One turning vector, and how many ticks it has turned:
The counts run from 0 to 592.
[121 176  82 122 138 124 175 144 100 134 144 159 193 166 142 133 119 115
 142 135 111 160 105 153 157 122 103 184 148 136 136 137 140]
11
[104 123 169 143 163 107 124 123 156  95  86 127 144 151 121 115 161 140
 162 139 132 161 145 166 164 106 160 117 164 113 167 169 124]
547
[148 178 168 168 111 143 123 110 118 144  75 138 133 137 129 120  94  93
 124 154 142 165 132  95 160 127 118 128 161 104  91 149 149]
421
[101 159 159 130 120 173 155 160 112 104 144  97 135 161 153 163 153 107
 142 148 118 193 104 112 147  98 144 136 145 147 136 122 114]
390
[102 142 103  72  96 132 142 146 119 170 128 166 129  89 150 137 161 113
 124 132  88 172 130 136 181 146 148 130  89 110 133 107  91]
271
[106 182  90 147 110 129 131 116 123 176 181 132 162 127 169 137 161 136
 109 143 120 115  74  97 120 130 137  80 118 123 122 119 113]
26
[138 157 139 143 154 106 155 128 158 133 161 177  97  68 107 136  82 152
 113 140 106 138 111 146 180 100 133 152 140 131 102 131 126]
434
[127  79 107 128 130 110 118 150  95 134  96 124 103 127 154 151 158 149
  44 129 109 122 157  84 119 158 113 126 115 127 147 110 100]
491
[147 165 136 163 169 101 100 129 113 120  99 103 142 138 140  96 161  93
 158 161 120 115 136 108 170 175 105 166 140 121 147 161 139]
168
[155 120 135 175 164 144 129 117  89  66 130 151 175 130 136 117 100 140
 113 126 151 117 143 139 108 131 100 121 163  61 124 132 138]
585
[107 146 180  97 139 104 153 174 145 176  99 134 127 134 138 149 126 144
 189 125 143 127 125 125 184 136 117 136 126 120 135 128 177]
302
[107  95 137 100 163 124 144 170 175  98 119 152 139 105 125 127  82 128
 144 127 122  98 111 116 147 102  78 145 141  98 182 133 110]
467
[123 134 109 180 166  99 109 119 129 161 136 157 105  96 117  81 129 197
 135 130 104 128 118 118 117 133 110 100 140 131 121 160  68]
198
[163 137 106 123 132 124 184 172  95 163 174 132 150  97 118 133 150 152
 133  91 123 147 127 121 124 135 104 145 116 144 117 126  57]
354
[195 144 168 117 139 125 119 145 125 109 117 135 132 105 145 138  99  73
 157  92 161  89 132 105 148 118 108 121 142  77 139 136 146]
87
[106 117 169 112 148 131 176 177 107 135 144 107 139 105 103 170 159 118
  94 153 126  96 116 112 134 123 162 176 103 135 166 122 104]
139
[151 119 158 155 177 150 144 100 108  80 150 168 155 148 137 128 102 156
 111 109 137 133 146 140 118 120  90 148 174  73 118 145 133]
587
[106  92 115 152 158  99 145 179 158 113 142 132 131  86 125 149 142 163
 146 114 132  93 100 153 191 143 136 106 108 134 107  81 127]
313
[141 174 119 153 145 104 141 158 124 157 155 165  95  45 115 136  94 136
 145 130 102 125 106 108 153 129 116 131 118 135  99 116 131]
437
[114 102 153 120 153 152 185 171 156 106 117 126 126  99 127 179 100 116
 136 119 104 135 117  68 103 129  82 119 160 118 147 113 126]
471
[135 101 141 136 130 123 107 135  91 141 128  77 100 150 189 146 178 114
 102 161 113 160 127 156 137 137 155 140 144 153 109  90 111]
153
[104 150 164 146 169 148 140 121 124 129 154 124 184 184 138 136 112  90
 141 146 148 120  72 121 105 115 135 165 176 129 158 149 128]
381
[142 162 114 114 155 122 143 125  60 117 121 123 192 160 121 166 134  96
 137 107 151  98 125 136 125 111 132 143 145  77 123 156 109]
4
[148 156 124 169 170 100  99 130 127 136 101 103 139 153 142  93 141 101
 156 162 124 116 125 114 174 177 104 170 154 133 140 161 135]
167
[137 111 125 147 134 154 158 164  93  91 146 168 143 108 132 147  89 140
 151 137 103 118  96 130  93  88 169 148 178 135 137  92 153]
225
[112  89 152  98 166 124 137 155 173  94 113 158 137 115 137 117  80 125
 145 126 123  99 109 131 140  97  88 155 157 105 187 136 116]
466
[110 111 163 128 142 133 180 175 114 144 150 100 151 112 100 170 145 116
  86 169 129  96 106 112 126 130 167 167 118 142 157 106 107]
140
[177 117 170 164 163 125 105 116 138 119 147 143  88 134 155 151  94 144
  93 106 148 129 152  94 143 150  91 112 166  89 113 144 158]
80
[ 93 126 159 138 166 107 128 128 157 101  85 127 147 145 107 112 154 154
 164 140 131 140 135 168 177 102 158 120 153 112 167 177 113]
548
[ 66 175 144 161 154 120 105 129 124 141 101 164 156 151 107 123 104 134
 143 134 155 139  87  88 160 143 119 118 114 104 137 174 133]
44
[ 90 115 197 111 178 108  88 121 133 138 128 136 127 111 134 134 145 104
 159 127 150 126 132 148 146 176 135 119 105  64 163 145 123]
292
[ 93 116 205 120 170 119 120 124 146 149 127 120 140 113 128 161 144 126
 131 145 156 105 142 143 148 151 140 101 110  46 156 147 138]
294
[141  90 121 122 136 110 104 151 110 163 111 111 115 122 137 144 141  91
 110  95 139 146 123  82  87 151  97  93 121 113 159 137  51]
118
[ 95 155 110 175 115 136 116 121 130 136 138 144 122 153 169 116 137 154
  79 160 122 140  74 104 166 106 156 128 137 174 115 101 138]
401
[115 128 166 159 149 113 125 124 131 105  74 106 149 156 139 114 163 118
 170 149 136 179 145 148 139 127 150  93 173 107 164 157 144]
545
[105 159 122 121 114 127  78 108 121 164 139 153 128 169 193  96 164 132
 134 130 125 178 110 126 153 126 135 102 123 122 156 140  94]
32
[155 142 128 124 165 154 151 136 111 128 152 165 149 140 121 131  96 175
 144 107 127 115 147 113 158 121  72 168 158  73 119 166 111]
590
[109 165 140 139 146  79 104 121 141 181  86 113 140 151 173  93 173 153
 169 154 132 111 137 129 149 133 104  93 135 110 156 160 131]
540
[148 175 170 122 120 123 108 139 117 121  86 167 115 105 120 103 109 110
 144 149 126 164 145 137 209  95 127 168 125 103 128 159 128]
425
[111  93 157 143 150 115  75 128 137 175 132 157 129 132 139 111 128 112
 138 154 135 174 137 156 146 198 143 121 134  82 164 147 139]
289
[130 122 152  83 150 125 159 124 120 164  97 117 153 149 138 131 146 111
 114 154 106 151 160 139 168 157  88 199 136 103 132 145 104]
507
[114 140 163 143 128 143 132 138 121 158 137 164  86 110 135 152 108 161
 145 111 129 165  89 116 173 119 146 123 130 149  51  96 127]
62
[111 100 136 123 156 143 180 178 154 100 119 120 138  85 122 165  93 118
 143 125 109 121 112  77 115 131  70 124 143 113 151 117 118]
470
